In the rows, zero is written as 128.
Each path below is one point turned by a fixed rotation once a step. After each direction that follows a path, write how fast that rotation turns it, in degrees a step (0 if it stays still).
Each turn is a multiple of 5 degrees from 10 to 175, or 0.
Each row of a path follows its step; steps can be skipped.
Path 1:
step 0: [116 135 127 131 125 129 120 126 134 134 127 135 122 127 116 124 134 133
 132 125 119 125 142 118 119 129]
step 1: [124 124 131 127 126 132 131 135 122 127 138 134 124 133 138 119 133 134
 134 142 139 125 141 120 129 125]
step 2: [133 119 133 143 124 130 133 130 134 122 122 143 133 133 127 124 131 129
 127 125 129 129 121 117 122 118]
step 3: [111 131 133 133 126 127 134 133 136 125 130 137 120 127 116 140 133 130
 129 123 132 133 141 130 127 125]
step 4: [123 122 137 132 130 127 135 123 127 128 129 123 131 145 132 130 139 130
 128 143 142 132 131 128 129 131]
step 5: [126 125 131 143 126 128 125 122 133 122 113 123 126 142 128 123 134 134
 132 117 120 127 128 126 123 121]
step 6: [119 126 130 121 127 129 139 128 123 122 136 124 120 134 124 131 131 127
 133 121 126 123 147 133 124 117]
step 7: [133 127 138 133 131 123 139 126 123 136 137 130 135 149 131 129 129 124
 128 136 124 124 124 124 127 121]
step 8: [121 140 123 139 133 118 129 135 138 127 119 131 118 136 129 131 127 128
 134 126 118 125 126 126 123 119]
step 9: [117 132 125 115 138 127 139 123 124 124 126 133 123 134 130 127 124 123
 134 134 138 127 138 129 116 126]
step 10: [136 125 135 132 128 129 131 120 121 137 120 143 130 144 133 128 124 134
 137 130 121 136 125 126 125 130]
Speeds:
[121 130 127 127 128 124 128 128 123 125 129 130 129 125 128 128 130 126
 127 126 128 125 132 130 129 131]
130
[124 130 128 128 132 125 124 122 131 130 125 125 126 127 129 128 128 132
 128 132 131 126 127 128 125 130]
80
Path 2:
step 0: [125 145 131 114 127 127 128 130 140 137 129 130 135 123 133 135 120 125
 127 136 120 126 131 122 127 134]
step 1: [129 125 145 125 128 129 125 135 141 130 130 123 137 133 134 128 126 127
 118 125 116 141 130 130 125 129]
step 2: [129 135 132 118 130 134 126 133 128 131 127 119 120 150 128 131 127 126
 122 137 125 137 124 123 132 125]
step 3: [114 144 132 128 118 132 137 131 129 123 124 127 123 130 127 134 128 122
 121 134 114 129 127 131 124 121]
step 4: [119 136 138 120 125 123 129 121 146 124 129 120 122 125 129 134 119 133
 133 131 127 137 127 125 122 133]
step 5: [129 126 134 122 127 130 134 117 144 130 118 133 134 141 136 128 123 127
 117 131 128 136 130 127 127 121]
step 6: [130 131 132 131 132 133 134 134 130 124 121 131 123 143 123 137 112 137
 125 136 118 135 128 131 133 128]
step 7: [123 131 130 122 126 129 145 126 132 114 131 120 124 137 132 124 125 127
 133 136 116 127 127 136 122 130]
step 8: [119 135 119 117 131 124 136 124 141 130 118 127 134 125 127 125 115 124
 135 135 121 136 125 124 129 130]
step 9: [131 127 135 128 134 138 130 123 141 128 125 132 136 132 136 135 118 120
 126 123 113 130 130 127 130 138]
step 10: [127 130 128 125 133 133 130 139 139 130 140 126 128 146 127 122 121 131
 124 137 122 133 133 127 135 132]
Speeds:
[132 126 130 127 130 125 128 131 127 131 130 129 129 131 131 127 125 135
 122 127 128 127 131 131 128 128]
80
[124 127 132 129 128 126 128 124 129 124 125 130 124 129 126 131 127 130
 126 129 134 127 128 131 127 123]
35
[125 128 129 125 128 125 130 126 130 132 124 124 129 121 131 128 128 129
 128 128 129 126 130 131 127 131]
90
[129 127 131 129 129 129 126 130 126 126 125 128 127 123 124 131 124 129
 127 122 122 130 128 129 127 128]
135
Path 3:
step 0: [108 127 129 116 133 131 129 139 130 126 128 132 128 117 119 121 126 114
 134 125 123 132 128 128 127 130]
step 1: [118 125 136 136 125 124 120 124 127 123 125 130 125 131 124 120 121 120
 115 118 120 120 119 114 125 131]
step 2: [123 127 127 118 131 115 128 137 119 129 137 133 126 126 120 122 135 125
 133 110 137 119 125 123 129 123]
step 3: [125 130 133 118 116 122 120 127 134 130 137 120 119 130 121 116 121 130
 124 132 129 112 132 126 125 136]
step 4: [130 120 116 136 126 116 128 125 129 138 121 129 128 128 127 115 135 122
 136 127 135 113 126 127 139 133]
step 5: [118 132 121 127 113 120 123 137 134 134 132 117 133 126 126 129 130 125
 138 143 130 122 126 122 123 118]
step 6: [128 125 130 135 139 114 112 125 127 137 128 117 134 122 127 123 129 118
 122 139 128 133 126 126 137 132]
step 7: [127 124 132 137 128 125 130 133 125 140 138 123 122 127 127 140 128 126
 131 132 136 125 104 127 126 122]
step 8: [133 133 126 118 137 130 118 125 129 138 135 125 141 132 114 121 121 131
 127 133 131 133 115 136 125 128]
step 9: [136 115 128 142 135 135 126 124 131 127 139 133 121 130 117 126 118 131
 133 137 124 120 121 127 136 120]
step 10: [125 127 111 121 131 133 134 119 128 131 144 134 137 133 133 124 126 117
 132 132 125 128 123 134 125 116]
Speeds:
[128 125 128 128 131 127 132 129 130 124 130 125 128 122 130 128 132 131
 133 126 128 126 124 128 127 126]
145
[129 127 127 124 124 123 130 129 126 125 127 132 125 127 130 123 126 127
 126 125 124 125 130 128 127 126]
35
[132 125 128 133 125 129 126 127 126 128 130 131 129 128 132 131 127 125
 131 125 127 127 126 125 131 133]
135
